(in the rows, 128 means zero)
Each named move below is a turn or a mirror, shown by a few rows before and after it. Which moves, in which order, take the first row of each later pair to the second? The first pair is answered.
Z:
[122 117 122 146 115 148 121 101 133  91 131 153 129 104 150 130 149 124
 135 160 123 147 116 134 137 127 129 128 134 116 141 123 146] |-> [120 121 112 149 109 147 125 117 144  99 127 149 125  98 146 116 147 124
 123 145 114 149 109 137 135 121 131 123 133 124 139 115 153]
[151 132 114 126 120 140 124 111  95 121 113 122 154 120 140 145 146 107
 118 146 151 126 131  94 114 148 117 159 158 146 156 135 154] |-> [146 141  99 131 105 139 127 142 121 130 109 117 144 106 126 104 146 106
  94 116 133 135 119 109 108 132 111 151 149 158 147 117 167]
[142 141 144 137 110 161  82 105 153 134 145 148 156 133 144 123 124 155
 136 149 127 174 126 185 187 111 127  89 151 159 152 109  84] |-> [144 142 142 139 111 161  81 105 154 134 146 149 157 130 146 118 124 152
 132 149 126 176 126 185 186 112 126  86 152 162 150 110  84]
K:
[120  93 120 145 147 127 110 156 166 124 144 150 138 153 153 148 147 154
 140 125 142 142 137 150 138 168 135 153 151 124 111 103 143] |-> [120  96 118 135 154 138 118 157 173 115 144 145 142 154 150 143 142 142
 139 125 136 157 134 155 142 163 138 151 151 130 104  98 145]
[102 144 123 105 143 137 106  88  94 112 116 119 184 124 145 166 125 111
 134 163 135 125 147 110 107 142 129 169 153 130 145 142 147] |-> [103 153 122  90 151 146 114  98 109 115 113 108 188 123 138 151 106  90
 125 167 130 139 149 120 115 130 131 167 146 135 135 136 143]
[143  90 148 157 124 111 125 132 116 129  86 146 129 103 122 114 150 174
  94 107 100 123 102 120 132 125 112 102 139 137 130 134 167] |-> [145  89 146 143 134 123 133 121 120 114  82 143 133 107 119 115 154 164
  93 108  99 139 101 117 138 124 115 106 138 140 127 124 178]
D:
[153 127 117 145 147 149 124 113 101 151 152 119 140 156 145 167 112 155
 118 138 138 114 108 111 147  82 147 106 154 108 151 119 130] |-> [157 128 110 127 151 165 136 116 113 142 145 109 143 153 145 148 102 129
 106 137 134 136 105 119 154  70 143 101 154 121 149 102 134]
[116 136 118  89 181 143 187  97 128 134 120 123 133 156 133 162 113 118
 167 179 138 175 129 147 183  77 156 119 132 147 103 145 100] |-> [110 118 126  91 184 146 187  86 130  97 123 129 127 166 113 163 150 141
 177 146 123 191 115 125 167  94 158 133 126 133  96 130 155]
[137 142 129 108 136 134 137 128 115  87 131 121 109 178 111  91 170 136
 123 120 101 174 111 124 156 139 131 102 147 169 142  83 181] |-> [140 138 147 155 122  99 108 123  85 117 149 142  95 187 131 133 178 192
 148 130 117 116 120 115 147 159 134  95 156 141 157 126 153]
[132 116 104 131 109 148 127 162 145 166 129 124 142  78 116 103 138 101
  76 119 137 103 130 135 101 131 116 125 121 141 137  95 166] |-> [125 107 113 144 109 136 118 154 135 155 135 137 134  90 114 116 156 127
  89 101 133  96 128 125  92 143 118 133 120 124 138  99 188]

(two moves a pair)
[136 117 106 143 125 137 138 140 145 133 132 125 121 118 148 108 154 150
 125 100 118 127 113 136 144 123 118 124 133 151 132 101 147] |-> [141 113 123 152 128 125 125 116 120 133 135 131 121 132 162 148 155 165
 147 127 138 102 127 123 140 136 123 131 140 136 137 126 128] : D Z
[132 187 128  89 129 152 157 203 148 167 145 137 133 137 153 111 135  94
 103 116  99 137 126 145 179 106 109 123 141 145  89  98 144] |-> [127 169 156 137 112 112 125 193 116 169 163 163 107 155 162 160 172 175
 138 103 107  91 127 118 156 139 115 135 141 102 103 132 158] : D D
[120 146 145 167 111  83  62 171 100 169 126 124 133 116 197 113 106 162
  93  88 133 116 124  91  51 140 126 108 185 110 131 143 100] |-> [142 151 131 145 126 104  77 143  85 173 120 111 155 113 217 124  91 114
  87 134 158 127 129  95  81 127 120 104 204 134 147 145  74] : K D
[141 140 117 180 100 110 118 122 110 173 116 143 113 105 155 104 130 147
 113 137 109  87 123 123 122 139 147 115 136 135 149 159  91] |-> [146 144 102 168  98 120 125 126 117 175 111 135 116  93 150  80 127 122
  94 131 106 102 119 130 122 131 142 113 138 154 151 145 100] : D K
[129 141 130 126 125 124 137 141 142 144 135 133 130 128 134 115 108 125
 117 145 128 125 126 143 152 114 125 111 129 125 118 124 101] |-> [130 141 119 119 123 131 143 142 147 135 132 130 133 120 129 103 113 115
 110 135 125 137 123 145 148 113 119 110 126 133 123 112 118] : K D
[102 114  86 119 175 168 130  96 155  94 118 120  96 106 115 110 115  76
 141 125 137 114  83 167 146 141 130 170 133 129 180 143 160] |-> [ 94 111  90 147 155 150 119 117 157 105 128 131  75 105 113 103 135 117
 140  95 126  95  76 164 129 147 130 167 129 116 186 148 175] : D Z
[142 133 102 132 122 129 126 129 109 202 124 120 154  97 160 126  68 106
 102 185 172  98 170 123 139 117 113 132 111 155 145 151  52] |-> [127 114  79  89 131 157 151 138 156 131 107 111 144  92 108  58 115  91
  83 101 116 177 131 118 117 116 111 144  88 168 129  77 173] : Z D
[132 138 164 127 140 107 119 117 118 150 138 136 126 144 148 176 101 142
 157 172 146 106 154 137 144 128 144 121 118 104 118 160  72] |-> [140 118 166 107 157 120 129  87 110 114 133 127 129 158 145 189 124 130
 165 175 151 132 150 121 153 141 146 134 123 101 118 142 107] : K K
[133 114 128 123 151 113 124 150 153 117 141 116 124 147 128 137 128 166
 150 114 117 137 125 132 129 125 153 125 108  87  99 148 105] |-> [134 118 124 133 144 110 117 149 147 132 145 120 123 146 138 144 120 168
 146 130 128 122 130 133 128 125 150 120 117  91 103 156  85] : D K
[138 115 155 139 134 126 136 121 133 151 156 116 121 120 121 177 134 140
 137 161 135 139 141  95 135 134 139 120 111 102 130 144 134] |-> [135 117 135 150 113 120 139 153 154 166 155 120 109 103 111 141 149 149
 112 122 115 139 123 110 120 122 133 110 106 111 128 127 154] : Z K
[117  90 139 116 154 130 173 177 161  95 155 130  86 152 136 123 164 176
 155  85  85 154  79 159 185  97 144  84  87 112  89 115 136] |-> [123  92 157 146 146 109 156 170 135 118 166 138  83 159 159 164 154 205
 173 112 108 113  96 151 185 112 145  84  94  96  99 147  98] : D Z
[108 149 142 131 140 128 122 148 140 146 131 107 132 139 122 130  86 119
 145 147 154 117 133 147 131 101 134 134 123 121  93 166  65] |-> [115 126 148 147 135 119 107 111 108 124 141 122 119 144 128 168 135 156
 162 143 172 100 129 113 123 134 130 148 138 100 119 174 106] : K K
[130 129 111 152  98 114 105 163 148 148 141 123 119 137 106 107 131 137
 146  99  99 112 125 131 120 105 126 109 101  93 152 112 109] |-> [139 131 113 122 123 134 120 134 136 143 132 109 146 145 120 131 102  89
 151 158 128 127 143 134 145 101 131 116 114 106 151 118  70] : Z D
[125 119 128 149 134 119 117 159 147 153 162 139 103 144 111 110 124 181
 111  74  81 122 124 148 114 127 131 122 117 100 126 132 128] |-> [136 103 141 145 150 122 111 111 115 126 162 143 104 166 123 156 146 190
 138 103 104 119 133 121 119 149 134 138 130  86 137 146 137] : K Z
[138  97 142 153 134  88  82  92 140 156 166 135 120 171 195 165 126 160
 151 159 148  93 138 147 108 167 150 130 183  84 131 168  82] |-> [129 114  99 147 111  97 107 169 203 179 155 127 107 130 167  59 121 133
  91  83  95 124 107 185  98 128 137 103 162 126 121 114 110] : Z D
[ 90 130 155 109 144 114  95 157 131 149 132 125 107  94 101 156  90 121
 168 162 107 147 178 152 120 118 190 141  92  80  69 172 100] |-> [ 84 128 143 102 140 120 104 176 154 144 134 121 100  82  84 121 103 121
 149 126  81 163 161 157 114 109 186 141  79  90  65 147 133] : Z D
[138 105 128 150 111 104 122 166 147 140 157 143  81 131 122 129 147 167
 128  68 106 125 101 141 162 116 117 111 124 115 146 121 193] |-> [154 120 137 132 131 116 125 135 118 167 152 132 112 137 157 180  90 114
 140 163 155 105 141 146 195 106 121 107 144 127 154 159  96] : Z D
[109 140  96 108  85 158 112 121 144 133 126 141 139 105 140  85 126  96
  84 127 144 154 132 111 139 108  95 104 141 167 159  95 146] |-> [114 136 115  95 106 164 113  90 122 119 125 140 148 123 154 126 110  84
 109 172 167 151 153 105 152 118 101 118 148 156 156 116 119] : Z K
[141 152 119 125 134 133 139 121 147 116 116 150 122 144 129 125 112  92
 136 144 117 130 142 119 134 131 139 130 133 117  94 136  87] |-> [135 144 121 128 131 130 138 128 156  95 117 152 112 145 113 113 139 109
 133 114 102 141 130 111 121 138 140 130 125 112  93 125 126] : Z D
[141 154 119 122 145 160 147 130 134 128 128 122 144 122 145 108  99 104
 107 150 140 138 132 151 152 119 122 109 127 139 128 107 104] |-> [131 133 127 112 153 165 149 110 131  87 129 125 134 134 126 114 138 126
 123 123 129 156 122 132 137 139 123 121 118 127 126  94 161] : Z D
[126 136 109 176 105 111 131 165 116 171 130 123 121 102 133 124 121 175
 108 150 146  82 107 137 129 136 110  83 142 133 156 142 124] |-> [138 108 107 138 132 139 148 105 102 101 127 118 124 119 123 149 164 158
 123 153 155 127  94 107 141 157 111 106 153 132 162 116 190] : K K
[137 117 134 146 120  78 123  88 106 118 113 120 107  91 109 135 173 148
 128 114 123 117 121  86 125 122 115 136 127  69 123 127 170] |-> [144 143 111 113 128 103 146 107 125 152 101 102 133  75 116 106 117  69
  91 153 130 134 130 119 154  81 110 118 131 113 115 117 112] : D D
[107 108 178 129 121 139 117 123 148 102 104 150 127 142 107  87 159 136
 121  76 119 141 109 113  70 150 135 173 107 134 118  94 193] |-> [ 96 125 177 125 115 140 125 160 165 129 101 143 129 134 104  59 123 113
 107  79 104 143 112 137  73 125 137 159  95 141 101  95 156] : K K
